In the rows, 128 means zero.
Each path below is one point turned by a fixed rotation once a step. After each direction that follows a path, write how fast that rotation turns it, in degrees each step (0 if it stays still).
Each turn is a multiple of 5 degrees from 10 to 175, or 0.
Each row of a path follows its step; steps can be skipped.
Rotation 1:
step 0: [135 124 139 134 130 123 128 123 119 135 122 129 136 118 133 134 126 141
 134 126 129 131 133 121 124 134]
step 1: [130 130 125 131 134 122 127 135 123 117 133 116 137 134 136 139 125 126
 122 133 126 136 129 131 136 134]
step 2: [132 130 114 119 138 137 126 134 119 135 136 136 128 132 129 128 134 133
 132 133 124 128 135 128 123 127]
step 3: [124 134 124 123 127 137 120 125 134 125 129 118 138 132 121 121 130 120
 128 115 122 123 129 121 131 122]
step 4: [123 121 119 130 127 126 136 121 125 133 131 127 111 127 120 120 132 121
 124 129 130 123 118 126 127 120]
step 5: [123 131 139 131 126 128 128 121 129 119 119 135 132 114 118 124 130 136
 135 129 134 123 121 126 128 129]
step 6: [124 131 133 139 123 117 138 136 134 131 126 122 126 128 132 141 128 134
 125 130 130 125 128 137 137 124]
step 7: [132 131 132 118 131 126 127 138 134 122 129 138 125 134 134 131 132 141
 125 136 134 137 134 125 120 132]
step 8: [135 128 128 129 127 137 125 129 139 138 129 131 140 137 124 138 125 117
 128 122 128 134 137 128 130 130]
step 9: [138 123 122 125 127 129 122 126 131 130 129 120 120 136 132 111 127 117
 127 135 126 130 125 135 122 129]
Directions:
[126 128 131 127 128 131 120 126 126 131 130 131 129 128 126 127 127 134
 129 130 131 127 128 126 125 129]
145
[124 132 131 132 128 122 130 128 128 127 129 130 125 124 126 127 125 128
 129 128 129 129 134 127 127 128]
55
Rotation 2:
step 0: [131 122 118 126 131 146 126 130 119 132 139 129 126 130 132 128 129 140
 132 132 136 115 124 120 133 127]
step 1: [124 125 123 142 136 141 131 124 122 134 137 128 126 124 143 133 125 137
 128 121 129 120 121 122 126 133]
step 2: [118 122 121 135 135 133 131 133 123 133 135 139 135 131 137 116 123 138
 123 127 134 118 120 122 133 134]
step 3: [117 134 121 132 147 129 124 134 129 131 131 130 129 129 138 125 138 137
 126 122 126 118 119 126 132 134]
step 4: [114 130 119 128 136 132 133 135 122 130 138 132 122 131 128 118 135 132
 131 121 130 129 114 135 134 139]
step 5: [108 130 127 141 136 133 130 134 127 134 133 132 134 132 126 127 141 127
 133 121 120 131 120 135 129 127]
step 6: [117 126 127 136 131 128 130 136 132 119 141 136 130 140 124 125 140 137
 131 126 127 131 126 139 139 125]
step 7: [117 129 128 128 136 126 137 134 127 124 140 123 133 140 131 139 137 134
 127 117 119 134 132 138 130 128]
step 8: [111 119 130 126 127 122 139 125 133 119 133 131 129 137 127 124 132 135
 127 118 123 143 133 131 131 133]
step 9: [113 127 125 119 131 129 125 129 133 121 127 130 135 134 124 128 138 129
 119 117 116 136 143 128 130 123]
Directions:
[129 132 126 128 126 129 131 130 124 128 131 125 122 127 130 131 124 126
 126 124 129 131 127 131 126 130]
115
Rotation 3:
step 0: [136 119 128 129 129 129 130 123 131 138 128 127 125 131 123 131 136 124
 122 129 135 122 123 135 115 120]
step 1: [129 135 130 132 128 137 121 122 133 133 120 129 121 130 134 124 137 132
 121 129 123 127 119 137 122 135]
step 2: [127 126 121 131 130 128 125 131 138 140 131 127 132 133 130 117 133 135
 125 129 126 124 133 128 114 125]
step 3: [134 138 125 133 125 128 117 128 130 130 121 136 118 134 121 129 129 136
 129 124 122 120 131 130 123 122]
step 4: [136 123 131 129 126 138 133 127 136 140 129 137 135 136 118 128 128 137
 128 125 127 130 132 135 126 129]
step 5: [131 126 126 130 132 131 122 122 127 127 118 122 127 138 120 130 131 131
 112 123 127 129 129 137 125 123]
step 6: [133 125 124 128 132 133 131 135 135 142 123 129 125 129 131 134 136 132
 124 137 129 126 121 139 124 123]
step 7: [132 133 130 138 126 126 122 123 138 128 129 123 129 131 134 125 130 141
 122 124 120 129 119 135 120 123]
step 8: [135 131 129 120 130 130 122 127 137 140 134 127 121 135 124 125 130 136
 124 132 130 123 131 122 118 122]
step 9: [130 135 130 132 129 135 132 123 126 131 122 139 126 130 122 125 137 141
 125 118 127 120 124 129 124 124]
Directions:
[127 126 128 127 127 128 130 131 128 127 122 132 128 130 123 128 126 132
 130 123 128 129 132 125 129 129]
60
[128 130 130 128 125 132 130 128 133 127 129 132 131 124 130 128 131 129
 130 124 125 132 126 131 130 131]
130
[129 124 128 124 129 131 130 133 131 135 132 129 129 128 128 128 128 127
 130 133 130 129 131 127 128 129]
170
[130 128 128 127 127 129 133 125 123 130 126 130 124 130 133 127 126 132
 132 131 127 127 127 131 130 129]
135
